Here are some points, one per row:
tensor([ 0.179,  1.464,  0.115, -1.412,  0.241,  0.189, -1.046, -0.121,  0.666,  1.122,  0.198, -0.035, -0.165, -1.359,  1.775, -2.195, -0.114, -0.490,  1.350, -0.424,  1.386, -0.633,  0.417,  2.101])
tensor([ 0.425, -0.920,  1.789,  0.697,  0.499,  0.853,  0.254, -1.585, -1.483, -1.384,  0.691, -1.264, -0.500, -0.110, -1.070, -0.680, -1.192,  0.061, -1.187, -0.046, -0.451, -0.233,  0.306,  0.800])
tensor([ 0.212, -1.217,  1.088,  0.005,  1.108,  0.116, -0.294, -0.928,  0.639, -1.174, -1.461, -1.115, -0.654, -0.097,  1.359,  0.355,  0.148, -0.015, -0.858, -0.455, -0.716,  0.394, -1.250,  0.993])
tensor([ 3.226,  1.249,  0.618, -0.929,  0.549,  0.361,  1.555, -0.398, -1.108,  0.708, -1.065,  1.637, -0.255, -0.844, -0.080,  0.244, -0.177,  0.562,  0.528,  1.142, -1.187,  0.255,  0.808,  0.119])
tensor([ 0.529,  0.613, -0.670, -0.042,  1.113,  0.506,  0.451, -0.149,  2.613,  0.740, -0.458,  0.164, -0.027, -0.284,  0.985, -0.959,  2.035, -2.054,  0.697,  0.196,  0.613,  0.513, -0.481,  1.117])
tensor([ 2.289,  0.096,  0.878,  2.969, -0.184, -0.087, -2.011, -0.203,  0.912, -0.640,  2.594, -0.893, -1.281,  0.002, -1.083, -1.389, -0.399, -0.210, -0.188,  0.124,  0.557,  0.268,  0.609,  0.051])
tensor([-0.736, -0.109, -0.644,  1.042, -1.112, -0.646,  0.456, -0.211,  0.247, -2.177,  0.357,  0.295,  1.379,  0.365, -0.828,  0.504,  0.201,  0.234, -0.705,  0.608,  0.090,  0.896,  0.230, -0.845])
tensor([ 0.533, -0.003, -0.318,  1.401,  0.881, -0.792, -0.229, -0.687, -0.770, -1.262,  0.446, -2.126,  0.787, -0.771,  0.694, -1.375, -1.381,  1.270, -0.543, -0.896,  0.512, -0.423,  0.163,  0.782])
tensor([ 0.590, -0.570,  0.231, -0.951,  0.866, -1.702,  0.140,  1.375,  1.315,  0.294,  1.835, -3.176, -0.297,  0.392,  0.272,  0.190, -1.824,  1.575, -0.566,  2.080, -0.724, -1.055,  0.311,  1.443])
tensor([ 1.087,  0.246,  0.216,  0.618,  0.505,  0.782,  1.449,  0.187, -1.607,  0.847, -0.378,  0.221, -0.836, -0.030,  1.112,  0.798, -0.008,  0.044,  0.981, -0.363,  0.137, -1.351,  1.172,  0.857])
tensor([-1.238,  0.566, -1.888,  0.563, -0.169, -0.455,  2.528, -0.938, -0.095, -0.398,  1.225, -1.675, -0.361,  1.143, -0.500,  0.008, -1.373,  0.411, -1.332, -0.259, -1.718, -0.436, -0.016,  0.034])
tensor([ 0.105, -0.572, -0.115,  1.501,  0.528, -0.105, -0.738, -1.747, -0.901,  1.212,  1.072,  0.105, -0.030, -0.642, -1.843,  1.593,  0.010, -0.977, -0.885, -1.309,  3.109, -0.327,  0.098,  0.433])
tensor([ 0.050, -0.545,  0.297,  2.879,  1.219, -0.147, -0.229, -0.131, -0.378,  0.956,  0.403, -0.641, -0.310,  1.496,  0.322, -0.368,  0.025, -0.545,  0.349, -0.239, -0.347, -1.312,  0.418, -0.302])
tensor([-0.835,  0.361, -1.186,  0.994, -0.231, -0.469,  0.010, -0.234,  0.756, -1.651,  1.086, -0.094,  0.170,  1.574,  0.119, -1.112,  0.327,  0.397,  0.507, -0.780,  1.690, -1.095,  0.415, -0.296])
tensor([-1.749,  0.502,  0.716, -0.146, -0.317, -1.452,  0.021,  1.629,  1.818, -1.189, -0.211,  0.793,  0.571,  0.320, -0.798,  0.441,  0.736, -0.753,  0.410,  0.502, -0.556,  1.700, -0.039, -2.150])
tensor([ 0.248, -1.451,  1.109,  1.062,  0.831, -0.825,  0.481, -0.204, -0.323, -1.907,  0.422, -0.307, -0.102, -1.461, -1.318, -1.336, -1.217,  0.580, -1.480, -0.271,  3.177, -1.183,  0.567,  0.814])
tensor([-0.898, -1.732, -0.328,  0.859,  0.044,  0.385,  1.089, -0.314, -0.359,  0.003,  0.220,  2.432, -0.498, -1.067, -1.392, -0.260,  0.804, -0.350, -0.826, -1.134,  0.017,  0.527, -0.231,  0.268])
tensor([-0.769, -0.720,  0.020,  1.199,  0.546,  0.446,  0.540,  0.758, -0.225,  0.873, -0.382, -1.277, -0.115,  0.215, -0.427, -0.027, -1.357,  1.237, -0.711, -0.185, -1.329,  1.254,  0.220,  1.732])
tensor([-0.128,  0.887,  1.533, -1.961,  0.134, -1.614,  0.601, -0.452, -0.833, -0.312, -0.427,  0.589,  0.105,  1.460, -1.054,  1.478,  0.289, -1.896, -2.206, -0.618, -1.327, -0.485,  0.173,  0.260])
tensor([ 0.227, -0.104, -0.909,  0.324,  0.353,  0.363, -0.070, -0.738, -1.698,  1.509,  0.826, -1.433,  1.771,  1.046,  1.264, -1.877, -0.631,  1.180, -1.476, -0.296, -1.017,  0.790, -0.245,  0.753])
tensor([-0.107, -0.771, -0.624, -0.329,  0.082, -0.356, -0.957,  0.741,  0.314, -0.287,  0.251, -0.998,  1.617,  0.636,  0.145,  0.919,  0.902, -1.300,  0.858, -1.270, -0.016,  1.310,  0.413, -1.270])
tensor([ 0.764, -1.076, -0.523, -0.528,  0.241,  0.965, -1.123,  0.917, -0.602, -0.178,  0.269, -1.386, -0.746,  0.971, -0.612, -0.239, -0.476,  0.849, -0.554,  0.104,  0.174, -0.409, -1.411,  0.611])
tensor([ 0.416,  1.520, -0.231, -1.783,  0.101,  0.570,  0.265,  0.670, -0.220,  1.105, -2.338,  1.477, -0.522, -0.133,  1.548,  0.442,  0.009, -0.847,  0.753,  0.544,  0.552, -0.546,  0.735, -0.473])
tensor([ 0.810, -0.214,  0.437,  0.240,  1.506,  0.212, -1.451, -0.816, -0.264, -1.798,  1.690,  0.056, -0.573, -1.056, -0.489,  0.481, -0.006,  0.852,  0.042, -0.128, -0.982, -1.873, -0.709, -0.859])
tensor([ 0.114, -0.658,  0.093,  1.943, -0.442,  2.127, -0.030,  0.958, -0.749,  1.577, -0.009, -0.702,  0.004,  0.172, -1.971, -0.031, -1.016, -0.434, -1.065, -0.167,  0.282,  0.393,  0.334,  0.791])
tensor([ 0.477,  0.280, -0.627, -3.645, -0.172,  1.254,  0.951, -1.220,  0.090,  2.078, -4.388,  1.437, -1.106, -0.255,  0.856, -0.749, -0.174,  0.603,  0.473, -0.952, -1.671, -0.764, -0.917, -1.777])
tensor([ 1.669, -1.163, -0.551, -1.933, -0.005, -1.125,  0.006, -1.424,  0.490,  1.239, -2.244,  0.498, -0.803, -1.277,  0.360, -0.515, -0.400, -0.323,  0.753, -0.137, -0.167,  0.158, -1.670,  0.202])
tensor([ 0.173,  1.544, -0.264, -1.846,  0.473,  1.505,  1.119, -0.499,  1.577, -1.140, -1.317,  1.753, -0.133,  1.013,  0.117,  0.549,  0.296, -0.451,  0.390,  1.331,  0.545, -0.355, -0.578, -0.051])
tensor([-1.899, -0.446,  1.185, -0.663, -2.027, -1.216, -0.689,  0.345,  2.024, -0.411,  0.057, -0.217,  1.572, -0.531, -1.053,  1.076,  2.067,  1.090,  0.881,  0.345,  0.018, -0.297,  0.968, -1.469])
tensor([-2.728,  0.868, -0.942,  1.908, -0.231, -0.513, -0.146,  2.084, -1.930, -1.897, -0.707, -0.448,  1.801,  0.554, -2.666,  1.763,  1.782, -0.191, -0.983,  0.093,  0.156,  1.647,  1.321, -0.475])
tensor([ 0.088,  0.348, -0.657, -0.333, -1.025, -0.431, -0.409,  0.260,  0.359, -0.630, -0.226,  1.178, -0.168, -0.586,  1.260, -1.408, -0.523, -0.474, -0.374,  2.112,  0.156,  0.052, -1.107,  0.120])
tensor([-0.675,  1.455, -0.100, -1.132, -1.862, -1.491, -1.201,  1.499,  0.292, -0.064,  3.007, -0.417,  0.982, -0.945,  1.252, -1.633,  2.288, -1.138,  2.080,  0.775, -1.502, -0.105, -1.114, -0.623])
tensor([-1.057,  0.566,  0.357, -0.146, -0.276, -0.496,  0.074,  0.589, -0.027, -0.910,  0.857,  0.331,  1.113, -0.228, -1.235,  0.121,  2.245,  0.981, -1.768, -0.873, -0.257,  0.196,  1.090, -1.750])
tensor([ 1.341,  1.120,  1.396,  1.202,  0.445, -0.995, -0.019, -0.963,  0.689, -0.384, -0.448, -2.356, -0.929, -0.183,  0.967, -0.273, -0.680,  1.501,  0.088, -0.703, -0.267, -1.051, -2.247,  1.268])
tensor([-0.902,  0.374, -0.113, -0.182, -2.389, -0.661, -0.550,  3.586, -0.293, -1.375,  0.958,  0.922,  0.953, -0.426,  0.793, -0.270,  0.626, -0.033, -0.129, -1.398,  0.934, -0.544,  0.023, -0.048])
tensor([ 0.468,  0.599, -1.505, -1.936,  0.788,  1.464, -0.003, -0.853,  1.442,  0.927, -1.248,  1.143, -0.178, -2.010,  0.681,  0.567,  0.087, -0.446, -0.404,  0.741, -0.983,  0.688, -0.531,  0.830])
These points spread out most along one direction. Take the direction at right angles to it along which they spread out most. Go by this last direction. How far along it is each point below, from 0 to 99? The average is 50, and the first point in the table lies past the average. One standard deviation of the points above along it is 16.
tensor([-0.387, -0.392, -0.107, -1.838,  0.313, -0.960, -0.262,  0.748, -0.095,  0.246, -0.482,  0.329,  1.202, -0.771,  2.132,  1.577,  1.749, -0.277,  0.355, -0.267,  0.217,  2.103, -0.221, -2.065]) -> 26
tensor([-0.424, -0.366,  0.361, -0.674, -2.132, -0.195, -0.275, -0.013,  2.170,  2.315,  0.151, -0.232,  1.545,  0.934,  2.747,  0.695,  0.181,  1.506,  2.258,  1.336, -1.174,  0.183, -1.056,  0.160]) -> 41
tensor([ 0.470, -0.281, -0.094,  0.193,  1.047,  1.336,  2.338, -0.605, -0.958,  1.753, -2.294,  2.586, -1.538, -0.004, -1.905,  1.056, -0.884, -1.265,  0.294, -0.222, -0.553, -0.070, -1.312,  0.848]) -> 57
tensor([-0.131, -1.298, -1.305, -0.313, -1.798,  1.694, -1.218,  0.164, -0.080,  0.614,  0.081,  1.480,  0.104,  0.998,  0.946,  0.752,  1.042, -0.667,  0.753,  0.641, -0.410, -0.797,  1.209,  0.073]) -> 38
tensor([-1.186,  0.334, -0.311,  1.538, -1.101, -0.700, -1.899,  1.071, -0.514, -1.192,  1.066,  0.042, -0.036,  1.159, -1.425,  0.819,  1.181,  0.622, -0.878,  0.185,  0.438,  1.063,  1.021, -0.734]) -> 32
tensor([-0.701,  0.382, -0.742,  0.884, -2.425,  0.856, -0.390,  0.938,  0.009,  1.403,  0.726, -0.625, -0.236,  0.888, -0.212, -0.788, -0.110,  0.526, -0.946, -0.778,  0.278,  0.204,  2.475,  0.162]) -> 46
tensor([-0.732,  1.012,  1.483,  0.131,  1.737,  0.994,  2.584, -1.377, -0.162,  1.478, -0.261, -1.260, -1.357, -1.078,  0.332,  0.441, -0.743,  0.051,  0.735,  0.173,  0.787,  0.286, -0.102, -1.008]) -> 62
tensor([ 0.676, -1.408, -0.351,  0.051,  0.066, -0.543,  0.114, -0.748, -0.855, -2.044,  1.141, -0.997, -0.893, -0.085, -0.395, -0.366, -0.822, -0.890,  0.774, -0.108,  1.151, -0.887, -0.190,  0.156]) -> 60
tensor([ 0.735,  0.743, -0.459, -1.120,  1.890, -0.743,  0.131, -0.206,  0.008, -0.056, -0.833,  2.776, -3.091,  0.220,  0.081,  0.959,  0.582, -0.186,  1.597,  0.173,  1.134,  0.635,  1.189, -0.772]) -> 43
tensor([-0.526,  0.206,  0.254, -0.783, -0.416,  0.557, -1.290, -0.889,  0.135,  0.333, -0.664,  0.972,  0.801,  1.030,  0.102, -0.673, -0.299, -0.886,  0.823,  1.828,  0.289, -1.753, -0.110, -0.771]) -> 44
tensor([-0.642, -0.364,  0.361, -0.018, -1.036, -0.093, -0.762, -0.459, -1.228,  0.916,  0.040,  0.500,  0.182,  0.117, -0.829,  0.289, -0.798, -0.507,  1.540, -0.172, -0.122,  1.771, -0.767, -0.247]) -> 44
tensor([ 0.548, -0.953,  1.026,  0.435,  1.243,  1.279,  0.131,  0.595, -0.810,  0.209,  0.174, -0.044,  1.080, -0.474,  0.968,  0.406, -3.009,  1.479, -0.204, -0.580, -0.924,  0.700, -0.383,  0.210]) -> 67
